128 stands for zero in the data rows.
Some points, one per row:
array([152, 190, 155, 181, 167, 190, 128, 156, 149, 165, 129, 172,  77,  92,  89,  84,  71,  71,
       130, 140, 112,  99, 179,  97, 141, 116, 166, 120, 119,  73,  78, 108])
array([121, 195, 160, 181, 171, 129,  88, 116, 140,  86,  85, 168, 103, 105,  71, 128,  71, 185,
       121,  96, 182,  68, 157,  83, 106, 147, 105, 146, 163,  68, 153, 196])
array([156, 173, 133, 177, 110, 181,  80, 120, 197, 187, 168, 110, 152, 132, 111,  93, 164,  80,
        77,  70,  90, 178, 122,  61,  97, 164, 105, 160,  75,  82, 153, 139])
array([112,  85, 155, 190, 123, 120,  97,  63,  74, 152, 190, 168, 134, 193, 107, 185,  71, 115,
       112, 149, 103, 178,  78, 154, 136, 142, 157, 124, 102,  73,  78, 174])
array([169, 160,  94, 141, 167, 181,  88, 195,  74, 148, 186, 137, 125, 136, 181, 128, 107,  71,
        86, 114, 125,  68, 113, 105,  79,  59,  69, 146, 119, 134, 201, 187])
array([ 68, 195, 147, 177,  97, 133, 119,  76, 109,  86, 195, 128, 130,  66, 137, 146,  98, 168,
       161, 171,  59, 191, 140, 123, 110,  98,  74,  63, 115, 174, 166, 178])
array([ 86, 146,  89, 133, 110,  98, 168,  81, 136, 192,  76, 124, 178, 114, 164, 150, 111,  66,
       121, 193, 169,  64, 118, 119, 158, 182,  69, 168, 199, 139, 100,  77])
array([182, 107, 120, 181,  88, 137,  97, 112, 118,  69,  71, 128,  73, 105,  67, 163, 151,  88,
       148, 149, 156, 196, 188, 132, 176,  98, 153, 160,  89, 170, 100, 125])
array([196,  63, 111,  62,  88, 164, 102, 178, 167,  86, 133,  53, 117, 193, 137, 141, 195, 163,
       134, 109, 103,  72,  74, 176, 119, 160, 140,  72, 199, 130, 162,  99])
array([191, 146,  67, 181,  79, 137, 132, 103,  96, 117,  71, 168, 103,  88, 190, 168,  93,  97,
       174, 114, 152, 165, 192, 141, 114,  59, 153, 124,  80, 104, 166, 130])
array([125, 164, 125, 190, 185, 111,  80, 151, 180,  69,  89, 154,  99, 110,  67, 119,  80, 119,
       139, 140, 187,  64, 170,  92, 132,  98,  96, 138, 168,  82, 201, 174])
array([169, 102, 142, 181,  70, 155,  97, 138,  74, 187, 107, 159, 156,  79, 164, 172, 102,  71,
       126, 144, 121, 112, 104,  83, 132, 125, 188, 168, 194, 112,  69,  90])
array([ 64, 155, 103,  75, 101,  67, 163,  68, 127, 170, 186, 106, 125,  79, 199,  84, 195, 194,
       148, 136,  90, 165,  91, 149, 128, 142,  52,  94, 207, 112, 179, 143])
array([160,  76,  81,  67, 132, 173, 115, 134, 175,  64, 173,  58, 108, 189, 159, 181, 203, 132,
       139, 100, 108,  59,  78, 171, 119, 116, 140,  85, 207, 134, 166,  95])
array([ 64, 182,  67,  75, 198,  89,  80, 112, 189,  82, 115, 137, 143, 171, 159, 146, 203, 137,
       156, 105, 125, 174,  87,  70, 119,  59,  91, 124, 190, 161, 166, 121])
array([ 99,  85, 151, 128, 119,  85,  84, 173, 109, 108,  80,  97, 196,  97, 203, 128,  80,  66,
       134, 184, 125, 169, 184,  79, 119, 151, 171, 155, 155, 143,  74, 165])
array([ 94,  98, 138, 141, 163, 186, 181, 129, 158, 130, 111, 181, 130, 154, 124,  88,  85,  88,
        82,  65, 165,  77, 104, 171,  57, 195, 175, 164, 150, 108, 131,  73])
array([130, 151, 107, 111,  61, 155, 110,  98, 145, 183, 142, 132, 108,  70, 181,  93,  89,  93,
       117, 193, 147,  72, 166, 127, 154, 177, 188, 173,  93, 161,  74,  95])
array([ 72, 138, 160, 185,  92, 168, 124,  81, 127, 152, 203, 146, 174, 136, 102, 181,  89, 110,
        82, 162, 130, 116,  65, 101, 110, 147, 135, 168,  75, 104,  69, 191])
array([ 99,  94, 182,  84, 163, 102,  62,  68,  87,  73, 129, 185, 174, 176,  71,  80, 115, 150,
       130, 197, 138,  72, 148, 114, 128, 116, 140, 168, 168, 121, 175, 187])
array([ 64, 164,  76, 133, 123,  67, 163, 116, 184, 130, 177, 102, 152, 105, 203,  93, 199, 181,
        55, 100,  90, 152,  82, 158,  75, 177,  61, 102, 203, 126, 135, 147])
array([191, 142, 182, 150,  97, 155, 137,  98, 118,  82,  89, 141, 117, 127, 146,  88,  80,  80,
       174,  78, 108, 182, 126, 123, 163, 173, 144, 186,  71, 165,  74, 108])
array([121, 186, 173, 190, 141,  63, 168, 129, 149, 157,  71,  84, 139, 114, 124, 102,  93, 159,
       152,  61, 108, 174,  69, 185, 141, 169, 118,  85,  89,  82, 109, 196])
array([ 99, 168, 116, 124, 145, 142, 141,  72, 127, 113, 111, 172, 161, 114,  98, 106, 164, 102,
        73, 197, 174, 182, 157,  61, 163,  67, 179,  72,  97,  60, 201, 139])
array([ 77, 195, 182, 141, 127, 107,  75,  68,  96, 157, 124, 168, 174,  92, 142, 176, 111, 115,
       148, 131, 143, 138,  78, 105, 189, 164, 175, 111,  75, 152,  69,  90])
array([196,  67, 133,  53, 127, 102, 185, 164, 158, 187, 159,  80, 165, 149,  71,  71, 129, 181,
       130,  92, 130,  94, 184, 123, 110, 142, 171,  89, 115,  73, 179,  86])
array([182, 107, 160, 111, 193, 190, 190, 160, 127, 143, 151, 172, 103,  79,  98, 137,  80,  66,
        90,  83, 152,  72,  82, 123, 167, 133, 122, 164, 124, 152, 113,  68])
array([130,  72, 151, 172, 123, 146, 119, 103,  61, 170, 199,  62, 103, 198, 151, 185, 107,  93,
        86,  78,  81, 125, 162, 141, 145,  63, 153, 173, 146, 104, 179, 117])
array([174, 160,  72, 150,  66, 115, 141,  85, 118, 130,  89, 172, 117,  70, 203, 181, 102, 106,
       165, 131, 147, 187, 188, 145, 123,  59,  96,  98,  84,  90, 175, 156])
array([143, 120, 107, 128,  70, 173, 150, 191,  92, 165, 111, 168, 103,  88, 159, 163,  76, 102,
       152, 118,  77, 160, 135, 185, 123,  81, 188, 177,  71, 126,  83, 112])
array([156,  94, 169,  97,  83, 133,  93,  76,  61, 139, 173,  66, 112, 163, 159, 181, 129, 132,
       130, 149,  68,  64,  82, 101, 176, 169, 188, 177, 203, 126, 122, 125])
array([ 68, 146,  76,  67, 119,  89, 181,  90, 109, 161, 199, 106, 147,  88, 203,  75, 168, 194,
        95, 127,  59, 134, 100, 171, 119, 138,  56, 120, 194, 156, 184, 156])
array([ 86,  80, 129,  84, 167, 164, 185, 142, 180, 122, 102, 150, 112, 176, 129,  75, 124, 146,
        68, 100, 191,  68, 113, 132,  57, 186, 188,  94, 172,  60, 162, 152])
array([112, 142, 186, 133, 167, 129, 176, 116, 162, 165,  76, 172, 187, 123,  93, 102, 111, 194,
       143, 127,  72,  77, 126,  61, 194, 155,  56,  98,  93, 148, 105,  95])
array([196,  72,  98,  53, 189,  63, 159,  76, 140, 161, 190, 128, 174, 180,  89, 128, 159, 198,
       112, 144,  90,  94, 170, 110,  62, 120, 144,  76, 124, 121, 171, 103])
array([130,  76,  81, 177, 167, 173, 159, 160, 109,  60, 195,  97, 143, 198, 155,  97, 137,  80,
        90,  83, 191,  59, 131, 154,  66,  89, 113, 107, 185, 108, 179, 147])
array([160, 142, 125, 141,  88, 115, 172, 151,  92, 187,  67,  97, 183, 119, 102, 154,  93, 106,
       161, 136, 125, 174, 179,  79, 110, 107, 179, 186,  84, 134,  74,  73])
array([160, 168, 182,  93, 132,  76,  71,  63, 145, 108, 102, 132, 139, 167, 155, 124, 120, 124,
       117, 105, 156, 152,  82,  79, 194, 177, 175, 164,  71, 187, 100,  77])
array([ 72, 155, 155, 190, 110, 129, 106,  94, 114, 139, 195, 172, 178, 132,  89, 115,  80,  97,
       143, 122, 125, 169,  74, 141,  97, 151, 184, 155,  75,  82,  69, 187])
array([ 99, 168, 173, 124, 176, 115, 150, 107, 189, 152,  76, 146, 187, 119,  93, 102, 124, 203,
       161, 127,  72, 138, 140,  61, 189, 133,  69,  72,  75, 156, 100,  99])
array([121,  80, 120, 181, 198, 142,  80, 160, 180,  95, 124,  97,  77, 110, 142, 154,  76,  93,
       170, 153, 165,  59, 179, 171, 141,  67, 131, 182, 102, 126, 122,  99])
array([169, 190,  89,  58,  88,  63, 150, 116, 101, 122, 146, 168, 191, 110, 142,  88, 208, 159,
        73, 184, 103, 112, 157, 132, 163, 177,  74, 146,  84, 117, 153,  64])
array([112,  72, 142, 185, 136,  76,  66, 178,  96,  73, 111,  80, 187, 163,  67, 128, 208, 124,
        86, 158, 152, 187, 166, 110,  97,  67, 113, 164, 137, 161, 153, 143])
array([103,  80, 169,  62,  75, 181, 163, 112,  61, 179, 124, 141,  99,  66, 146, 190, 208, 132,
        73, 171, 178,  90,  82, 154, 119, 155, 122, 155, 111, 104, 144, 147])
array([152, 160, 191, 133,  92,  71, 172,  68, 105, 126,  93, 128, 103, 149, 186, 172,  71, 102,
       139, 122,  72, 187, 113, 167, 180, 125, 100,  54, 124, 187,  91, 161])
array([174, 151, 177, 172,  79, 181, 137,  85,  83,  95, 120, 150,  95, 105, 168, 106,  80,  80,
       187, 149, 116, 143, 135, 123, 128, 125, 188, 155,  75, 165,  69,  99])
array([116, 182, 120,  93,  83, 181, 168, 169,  92, 152,  76, 172, 112,  66, 181, 159,  71,  93,
       143, 114, 130, 191, 135, 136, 119,  94, 135, 186,  89, 148, 113,  77])
array([ 81, 116, 125,  62, 171, 181, 176, 178, 127,  60, 146, 190, 108,  75, 199,  97, 102, 128,
        55, 153, 143, 112,  74, 167, 106,  94, 127, 138,  97, 178, 166, 165])
array([ 81,  58, 151, 146, 167, 107, 128,  90,  65, 157, 107,  80,  73, 180, 195, 190,  85, 190,
       112, 122,  94, 174, 140, 198, 167, 107, 122, 124, 150,  99, 157,  81])
40 more points follow, each with its number after it:
array([ 77,  72, 129, 181, 180, 111, 159, 160, 140,  56, 120, 119, 108, 193, 181, 128, 164,  88,
       117,  92, 196,  64,  82, 149,  66,  94, 157,  89, 181, 104, 193, 147]) 0
array([108, 120,  72, 163, 189,  76,  62, 160, 136, 126, 111, 137,  99,  88,  98, 163,  80, 190,
       134, 175, 147,  72, 188, 119, 154, 111, 171, 186, 163,  60, 135, 103]) 1
array([ 68, 164,  94,  84,  88,  71, 159, 103, 118, 179, 203, 106, 139,  75, 199,  80, 190, 181,
       143, 140,  64, 160,  91, 171, 123, 120,  52,  98, 199, 126, 162, 147]) 2
array([196,  76,  98,  67,  70, 151, 190, 191, 145, 126,  98, 115, 187, 101, 115,  93, 146, 168,
        82,  83, 174, 138, 109, 154, 114, 177, 140,  50, 181,  60, 175, 130]) 3
array([178,  85,  98, 190, 123,  67,  93, 129, 167,  56, 102,  75, 178, 149,  71, 181, 181, 132,
       130, 153, 156, 160, 184, 114, 106,  76, 184, 129, 128, 139,  78, 103]) 4
array([ 68, 160,  98, 124, 101,  58, 181,  90, 184, 161, 181,  80, 130,  75, 199, 110, 199, 159,
       104, 122,  94, 143,  78, 171, 145, 138,  52,  67, 207, 130, 127, 161]) 5
array([191,  63, 160,  53,  75, 155, 115, 138, 145, 179, 111,  62,  81, 198, 102,  80, 133, 194,
       148,  87,  99, 174, 166, 149, 106, 177, 149, 107, 141, 130, 135,  95]) 6
array([152, 168,  81, 177, 136,  63,  84, 173, 162,  56, 115,  71, 103, 198, 129, 115, 190, 163,
       121, 105, 165, 130,  91, 189, 145,  63,  83, 133, 124, 187, 149,  77]) 7
array([134,  72, 155,  89,  92, 151,  71, 164,  79, 135,  71,  97, 112, 198, 133,  84,  93, 128,
       187, 149, 112, 187, 175, 101, 128, 182, 109, 164, 155, 165,  69, 156]) 8
array([138, 190,  63,  67,  79,  80, 132, 125, 101, 174,  98, 159, 187,  66, 120, 132, 181, 110,
        90, 197, 147, 152, 153, 119, 172, 120,  74, 177, 119, 139, 171,  64]) 9
array([ 90, 155, 155, 128, 193, 111, 198, 138, 180,  56, 107,  80, 112,  83, 151,  75, 181, 132,
        68, 122, 103,  64, 126, 114, 150, 147,  87,  58, 194, 170, 175, 191]) 10
array([187, 138, 160, 185,  70, 168, 115, 182,  61, 104, 107, 128,  86, 119, 137, 146,  98,  80,
       174, 122, 125, 169, 192, 105, 141,  63,  83,  85,  89, 148, 171, 161]) 11
array([125, 129, 169, 150,  79, 115, 146, 147,  92, 148, 102, 172,  90, 105, 107, 137,  80,  80,
       187, 114, 169, 187, 162, 163,  79, 133, 188, 173,  75, 104,  69, 121]) 12
array([191, 111, 169, 181,  97, 190, 141, 164, 105, 165,  76, 119, 165,  79,  98, 154,  85,  93,
       130, 122, 143, 147, 126, 110, 150,  98, 171, 173,  71, 112,  91,  68]) 13
array([191, 102, 160, 155, 114, 146, 172, 178,  83, 113,  71, 124, 139,  79,  98, 181,  85,  93,
       143, 144, 187, 138, 118,  70, 172, 107, 118, 186, 111, 152, 105,  64]) 14
array([ 99,  63, 125, 177, 136, 142, 141, 112,  61, 139,  93,  75,  77, 193, 177, 185,  80, 159,
       117,  96,  90, 174, 153, 198, 163, 125, 171, 151, 128,  99, 118,  81]) 15
array([ 86, 107, 120, 185, 101, 133,  75, 173, 167,  91, 177,  62, 139,  83,  71, 185, 159, 185,
       126, 153, 112, 156, 179,  79, 158, 103,  52, 107, 133, 192, 153,  95]) 16
array([156, 138, 116, 128, 145, 177, 128, 103,  79, 126, 120,  84, 178, 189,  93,  80, 164,  66,
       112, 171, 191, 108, 162,  70, 176,  63, 153,  89, 106,  68, 206, 152]) 17
array([ 72, 146, 155,  62, 193,  93,  97,  90, 136, 179,  67, 132, 121, 198,  93, 106, 190, 176,
       170, 153, 130, 187,  78,  79, 141, 111,  56,  94, 137, 117, 175, 161]) 18
array([ 68, 142,  85, 106,  79,  80, 128,  81, 101, 130, 177, 102, 152,  61, 181, 163, 168,  80,
       117, 197, 182,  94, 148, 132, 189, 160, 171, 129, 128, 183,  74, 108]) 19
array([125, 129, 173, 190, 149, 133, 168, 107, 105, 187, 120,  66, 121, 136,  76, 119,  76,  93,
       170,  61,  99, 182,  87, 189, 158,  94, 144,  67,  93, 139, 179, 161]) 20
array([187, 146, 107, 102,  70, 190,  88, 164,  96, 157, 190,  71, 103,  92, 186, 172,  85, 163,
       130, 131,  59, 152, 188, 119, 123, 103,  56, 129,  93, 165, 153, 125]) 21
array([187, 129, 129, 155, 119,  85,  80, 164, 171,  60, 133,  66, 152, 110,  67, 137, 133, 181,
       139, 158, 103, 182, 192,  70, 176, 111,  74, 142, 106, 187,  96, 103]) 22
array([174, 146, 186, 163,  88, 181, 159, 125,  92, 126,  89, 154, 112, 136, 124, 110,  80,  84,
       178, 100,  72, 143, 135, 167, 150, 120, 171, 186,  71,  99,  74,  99]) 23
array([112, 190,  59,  80, 189,  63,  93,  76, 162, 126, 115, 172, 130, 136, 177, 154, 208, 181,
       134, 105, 165, 116,  96,  61, 180, 142,  65, 142, 133, 143,  91,  99]) 24
array([191,  85, 142,  89,  61, 155, 137, 195,  65, 113,  98,  93, 143, 132, 164, 150, 115, 181,
        68, 109, 169, 165,  74, 145, 123, 186, 105,  72, 190,  64, 131, 187]) 25
array([196, 142,  54, 177, 132,  80, 102, 178, 193,  69, 159,  75,  99, 105,  76, 168, 173, 132,
       152, 140, 147, 165, 131, 114, 119,  76, 166, 107, 102, 183,  74, 112]) 26
array([103,  76, 125, 102,  75, 173, 185, 138,  70, 157,  98, 119, 103, 193, 177, 172,  71, 102,
       152, 118,  64, 152, 118, 198, 185, 164, 140, 124, 155, 108,  96,  86]) 27
array([ 59, 164,  72, 150, 105,  63, 132,  90, 189, 117, 199, 146, 143, 119, 203, 110, 181, 181,
        60, 109,  81, 160, 140, 149,  70, 177,  87, 116, 194, 130, 109,  90]) 28
array([116, 160, 116, 133,  88, 120, 137,  63, 109, 165,  98, 168, 152,  70, 151,  97,  71,  88,
        90, 193, 182, 130, 153, 114, 185, 151, 157, 186, 115, 174,  83,  81]) 29
array([169, 186,  94,  53, 114,  85, 150,  76, 118, 135, 133, 176, 200, 132, 129,  62, 203, 181,
        82, 166,  94, 103, 140, 136, 150, 177,  65, 151, 119,  77, 166,  73]) 30
array([134, 177, 133,  97, 149, 168, 102, 116,  87, 139, 177, 159, 112, 127,  89, 150, 195,  97,
        55, 193, 160, 121, 153,  70,  92,  63, 179, 102,  89,  68, 206, 134]) 31
array([ 59,  76,  63, 190,  92, 115,  66, 191, 171, 152, 124, 132, 108,  88, 102, 110, 199, 115,
       161, 162, 178, 174, 148, 145,  70,  81,  91, 173, 137, 126, 157, 139]) 32
array([ 81, 138, 111, 102, 167, 190,  97, 186, 158, 117,  85, 106, 178, 127,  76,  71, 111,  93,
       148, 144, 191, 160,  56,  92, 128,  63,  96, 124, 194, 143, 188, 174]) 33
array([147, 129,  85, 137,  70,  89, 168,  72, 171, 183,  85, 150, 125, 127, 181, 110,  93,  66,
       112, 180, 191,  64, 131, 101, 180, 195, 100, 151, 163, 134, 113,  90]) 34
array([165,  85, 147,  58, 141, 107, 185, 103, 101, 130, 177, 190,  77,  92, 199, 146, 168, 168,
       121, 175, 108,  94, 140, 132, 114, 186,  74,  50,  80, 117,  87, 183]) 35
array([125, 107,  94, 168, 189, 164,  80, 129, 149,  56, 142,  97,  86, 193, 120, 163, 168,  80,
       192,  87, 178,  68, 113, 145,  88,  94, 175, 151, 150, 148, 131,  68]) 36
array([196,  67, 133,  58,  97, 129, 194, 178, 145, 161, 107, 110, 187, 127,  89, 102, 124, 176,
        82,  78, 156, 108, 148, 132, 119, 186, 153,  50, 159,  68, 184,  95]) 37
array([191,  63, 173,  53, 110, 137, 176, 151, 158, 161, 111,  71, 134, 171, 120,  80, 133, 154,
       121,  74, 138,  94, 131,  88, 114, 182, 188,  80, 172,  64, 197, 103]) 38
array([178,  72,  81,  71, 110, 159, 119, 160, 184,  60, 155,  62, 139, 171, 151, 190, 199, 119,
       134, 100, 121,  59,  78, 176, 123, 103, 122,  80, 207, 148, 166,  99]) 39
Which three of these numbered points are nearest to each point below, looking only along the 4 directions in which the first points spread most? Their numbers follow each, nearest first.
array([191, 102,  67,  53,  79, 177, 159, 164, 189,  95, 142,  80, 200,  97,  98, 137, 173, 159,
        77, 118, 147,  68, 104, 180, 141, 173, 113,  54, 181, 121, 140, 117]) > 3 37 38
array([ 86, 177,  54, 168, 136,  67, 132, 169, 189,  60, 129,  93, 112,  79, 203, 150, 129, 119,
        86, 127,  94, 103, 179, 193,  66, 142,  74, 129, 172, 161, 166, 152]) > 7 16 32
array([196,  58, 160,  58, 132, 115, 190, 134, 193, 113, 146,  75, 112, 185,  85,  88, 159, 168,
       170,  74, 103,  68, 148, 127,  92, 177, 162,  89, 155, 108, 166,  90]) > 38 37 3
array([116, 146,  85, 185, 141,  89,  62, 182, 171,  78, 151, 168,  90, 105,  85, 110,  76, 137,
       117, 162, 156,  72, 184, 101, 123, 107, 144, 186, 190,  64, 175, 139]) > 17 1 33
array([160, 142, 107, 150, 101, 115, 185,  72, 167, 192,  76, 181,  95, 149, 177, 132,  98,  66,
       121, 105, 178,  64, 126,  83, 172, 191, 100, 129, 163, 112,  87,  99]) > 34 8 29
array([178,  80,  94, 168, 123,  85,  80, 147, 171, 104, 124,  53, 156, 132,  71, 194, 177, 150,
       121, 184, 103, 156, 184,  75, 132,  85, 105, 151, 150, 187,  78,  99]) > 26 20 4
array([ 68,  76, 116, 177, 176, 111, 163, 129, 145,  56, 133, 132, 103, 171, 173, 132, 190,  88,
       108,  96, 196,  64,  82, 158,  70, 103, 144,  80, 203, 104, 197, 152]) > 0 7 39
array([182, 102, 120, 155, 149, 137,  80, 134, 101,  64, 120,  66,  86, 141,  67, 194, 177,  71,
       170, 158, 121, 130, 175,  92, 114,  85, 162, 177, 106, 187, 118, 156]) > 4 26 11
array([116, 142, 151, 177,  88, 159, 181, 195,  96, 148,  85, 141, 103, 189, 142, 110,  93, 115,
       165, 105, 138,  90, 118, 132,  57,  72, 153, 182,  80, 121,  74, 178]) > 14 4 8
array([108,  63, 160, 190, 136,  71, 176, 151,  61, 108, 124,  84,  77, 141, 195, 176,  80, 168,
        95, 105,  81, 169, 153, 185, 189,  94, 122,  76, 133, 139, 157, 130]) > 21 15 20
array([ 72,  94,  59, 190, 167, 111,  88, 173, 189,  78, 164, 176, 112, 136, 107, 110, 142, 128,
        86,  78, 191,  68, 148, 171,  57, 142, 140, 151, 190, 121, 149, 108]) > 0 17 33
array([121,  58, 155, 190,  83, 107, 128, 138,  96,  95, 155, 150,  90, 136,  76, 190, 164,  84,
       139, 166, 178, 116, 184, 185,  88, 107,  96,  54, 141, 170,  83, 174]) > 26 4 32
array([152, 120, 125, 111, 185, 151,  75,  94, 197, 174, 155, 106, 174, 176, 151,  97, 173,  93,
        64,  65,  81, 108, 100,  79,  57, 186, 184, 155, 102, 121, 144, 143]) > 37 38 3
array([ 90, 195, 142, 128, 132, 173, 124,  81, 105, 148, 120, 132, 103,  66, 173, 115,  89, 115,
       170,  96, 143, 156, 122,  88, 180, 160, 184, 160,  84, 183,  69,  73]) > 29 23 12
array([147, 177, 160, 106, 176, 177, 132, 156,  65,  91,  76, 115, 130, 136,  89,  97, 155,  84,
       104, 171, 191, 103, 148,  75, 158,  59,  83, 129,  97, 112, 206, 191]) > 17 33 1
array([112,  98, 173, 163, 123, 120,  93, 156, 105, 187,  85, 128, 200, 119, 190, 106,  85,  66,
       148, 162, 143, 138, 144,  66,  92, 129, 166, 177,  93,  82,  78, 169]) > 14 12 13
array([116,  94, 160, 146,  75, 142, 124,  85,  61, 187, 137, 106,  73, 185, 164, 159,  76, 115,
       121, 105,  77, 169, 131, 189, 176, 142, 188, 164,  93, 134, 100, 103]) > 27 15 19
array([125, 173,  76, 124,  66, 164,  88, 151, 114, 183, 107, 159, 139,  61, 111, 137,  80, 102,
       152, 184, 147, 191, 140, 119, 176,  72, 153, 186,  89, 104, 131,  95]) > 12 14 20
array([ 77, 186, 125, 190, 158,  76, 150, 107, 127, 161, 151,  62, 143, 105, 120, 132, 107,  97,
       178,  65,  86, 169, 113, 193, 119,  72, 171,  50, 111, 170, 162, 165]) > 16 22 20
array([143,  80, 111, 181, 193,  67,  80, 173, 123,  60,  98,  80, 161, 167,  67, 106, 208, 106,
       108, 153, 147, 182, 157,  97, 101,  67, 131, 168, 137, 165, 140, 139]) > 31 33 17
array([138, 133, 191, 137, 167, 124,  80,  72, 175, 179, 120, 150, 183, 171, 129,  84, 111,  71,
        90,  70, 160, 147,  78, 119,  88, 186, 118, 182,  71, 148, 118, 108]) > 34 8 29
array([143,  85, 177, 190, 176, 155, 172, 107,  79, 122, 137, 115, 143,  70,  89, 185,  76,  97,
       187,  61, 134, 116,  69, 154, 154, 111, 157,  89, 106, 174, 157, 108]) > 8 14 20
array([187, 173, 120, 190,  75, 155,  93, 191,  83, 161, 129, 124,  73,  88, 142, 176, 107, 115,
       165, 114, 116, 156, 179, 101, 145,  59,  69,  94,  75, 148, 153, 143]) > 11 26 20
array([ 68, 160, 116, 137, 110,  58, 190, 125, 180, 148, 173,  71, 161,  75, 190, 110, 203, 154,
        82,  96, 138,  99, 100, 132, 172, 133,  52,  80, 207,  77, 127, 174]) > 28 5 30
array([187, 116, 164, 146,  83, 159, 146, 112,  92, 179, 102, 150, 112, 101, 133, 137,  98,  84,
       187, 131,  68, 134, 118, 180,  70, 147, 188, 164,  75, 156,  69, 108]) > 23 13 12
array([187, 182, 147, 185,  88, 168,  84, 195, 114, 113, 133, 132,  68,  92,  85, 154, 190, 150,
       143, 122, 103, 160, 166,  75, 128,  67, 127,  89,  71, 161, 105, 112]) > 26 20 4
array([143, 111, 120, 141, 110, 186, 176, 169,  92, 183,  76, 159,  99, 158, 124, 132,  85, 128,
       156,  87,  99, 103, 126, 180,  75,  81, 188, 173,  71, 134,  74, 156]) > 14 13 8
array([121, 129, 151, 146, 193, 177,  97,  76, 149, 192,  67, 172, 165, 119,  98,  97,  85, 146,
       170,  87, 125, 134, 104,  83, 167, 103, 157, 177,  75, 139,  78, 117]) > 29 14 34
array([130, 102,  76,  53, 119, 107, 154, 134, 180, 104, 168, 132, 191, 145,  76,  84, 203, 176,
       143, 127,  77,  72, 179, 198, 163, 155,  83, 111, 106, 170, 109,  68]) > 30 3 35
array([ 94, 133, 142, 172, 176, 115, 198, 169, 167,  56, 111,  66, 103,  70, 151,  84, 164, 119,
        60, 127,  77,  81, 126, 110, 189, 116, 179,  80, 168, 156, 149, 187]) > 31 7 33
array([103, 133,  89, 190, 145, 102,  71, 138, 193,  69, 195, 159,  86, 119,  85, 146,  76,  93,
       121, 180, 174,  59, 148, 114, 119,  89, 122, 160, 172,  95, 166, 187]) > 17 33 31
array([169, 133, 182, 102, 123,  89,  88,  76, 140, 108,  76, 141, 134, 163, 173, 124, 102, 106,
       139, 105, 156, 152,  69, 119, 176, 182, 188, 182,  71, 170,  91,  68]) > 29 34 8
array([196,  63, 151,  53, 163,  76, 190,  68, 105, 170, 199, 106, 143, 171, 159, 115, 146, 185,
       143, 100,  86,  77, 162,  75,  88, 125, 113,  85, 155, 104, 193, 134]) > 3 37 25
array([121, 102, 177, 124, 149, 159,  80, 116,  65, 170, 115, 172,  86, 136, 107, 137,  98,  80,
       183,  92, 112, 169, 153, 127, 141, 151, 184, 186,  80, 156,  69,  99]) > 23 13 14
array([160, 173, 160, 137, 123,  63,  75, 116,  61, 135, 186,  88,  81, 136,  93,  97, 195, 176,
       126, 188, 112, 191, 148, 105, 194, 147,  56, 146, 102, 121,  91, 112]) > 9 22 24
array([138, 116,  72, 181, 167, 173,  97, 103, 149,  78, 115,  66,  90, 185,  98, 168, 146, 132,
       187, 114, 160,  64, 126, 145,  97, 120, 166, 142, 207, 152,  78,  64]) > 36 17 31
array([ 81,  63, 177,  80, 198, 102,  97, 112, 175,  56, 159, 150, 103, 193, 173, 128, 173, 150,
       130, 105, 121,  68,  87, 141,  70, 116, 179, 160, 190, 121, 157,  81]) > 3 37 38
array([160,  80, 182, 106, 167, 142,  88, 129, 109,  73,  80, 190, 143, 123,  67,  88,  80, 132,
       174, 175, 134,  64, 148, 158, 101,  94, 184, 173, 111, 165, 127, 147]) > 1 17 4
array([ 94, 164, 120,  84, 145, 124, 163,  81, 140,  95, 111, 181, 139, 110,  93,  62, 186, 154,
        68, 193, 178, 182, 153,  70, 119, 151, 188,  50, 124,  73, 179, 121]) > 18 24 10
array([196, 186, 107, 128,  66, 168, 119, 129,  87, 187, 168, 159,  81,  97, 190, 176,  93, 128,
        95, 105,  90, 152, 166, 158, 136,  67,  65, 133,  71, 121, 118, 152]) > 21 15 20
array([143,  89, 120, 141, 158, 164, 102,  68,  61, 161, 186, 106,  68, 198, 159, 185, 173, 181,
        90, 118,  77, 191, 179,  83, 136,  72,  96, 111, 146,  82, 140, 112]) > 7 21 25
array([116, 155, 133, 185, 132, 181, 198, 164, 109, 148,  80, 163, 108, 185, 133,  88,  98, 154,
       108,  83,  77,  94, 157, 136,  97,  67, 171, 111,  75, 139,  69, 178]) > 4 1 20
array([ 81, 155,  85,  62, 163, 177, 181, 186, 123,  91, 120, 185, 112,  66, 203, 115,  85, 146,
        55, 136, 143, 169,  96, 149, 123,  76,  78, 164, 115, 148, 175, 134]) > 7 16 26
array([196,  63, 103,  53, 114, 151, 154, 169, 162,  78, 129,  62, 152, 180, 107, 115, 142, 141,
       134,  78, 187,  90, 100, 167, 123, 182, 184,  63, 155,  82, 184,  99]) > 38 3 37
array([ 77, 195,  89,  93,  83, 102, 181,  63, 193, 130, 195, 163,  90,  61, 181, 119, 151, 132,
       178, 105,  72, 147, 109, 119,  88, 155,  61, 120, 177, 156, 153, 156]) > 28 5 9
array([ 77, 195, 138, 177, 136, 151,  93,  68, 105, 122, 115, 106,  90,  75, 124, 176, 111, 128,
       170, 149, 169,  94, 135,  83, 163, 160, 184, 120, 199, 148,  69,  68]) > 8 29 34
array([ 81, 195,  67,  80,  97, 107, 190,  76, 193, 135, 173, 168, 108,  61, 177, 119, 111, 154,
       178, 136,  64, 156,  87, 110, 114, 151,  61, 116, 190, 156, 140, 147]) > 28 24 9
array([103, 177, 107, 128, 176,  76,  71, 125,  96, 179,  80, 124, 152, 141,  71, 141, 129, 198,
       152, 166,  90, 196, 184,  61,  84, 120, 100, 151,  89, 165, 109, 156]) > 22 16 9
array([116,  63, 151, 177, 189, 137,  93, 195, 162,  73,  80,  97, 130, 149, 173, 137, 124,  88,
       104, 100, 121,  59, 170, 180, 128, 133, 162, 182,  80,  90, 162,  90]) > 36 1 17
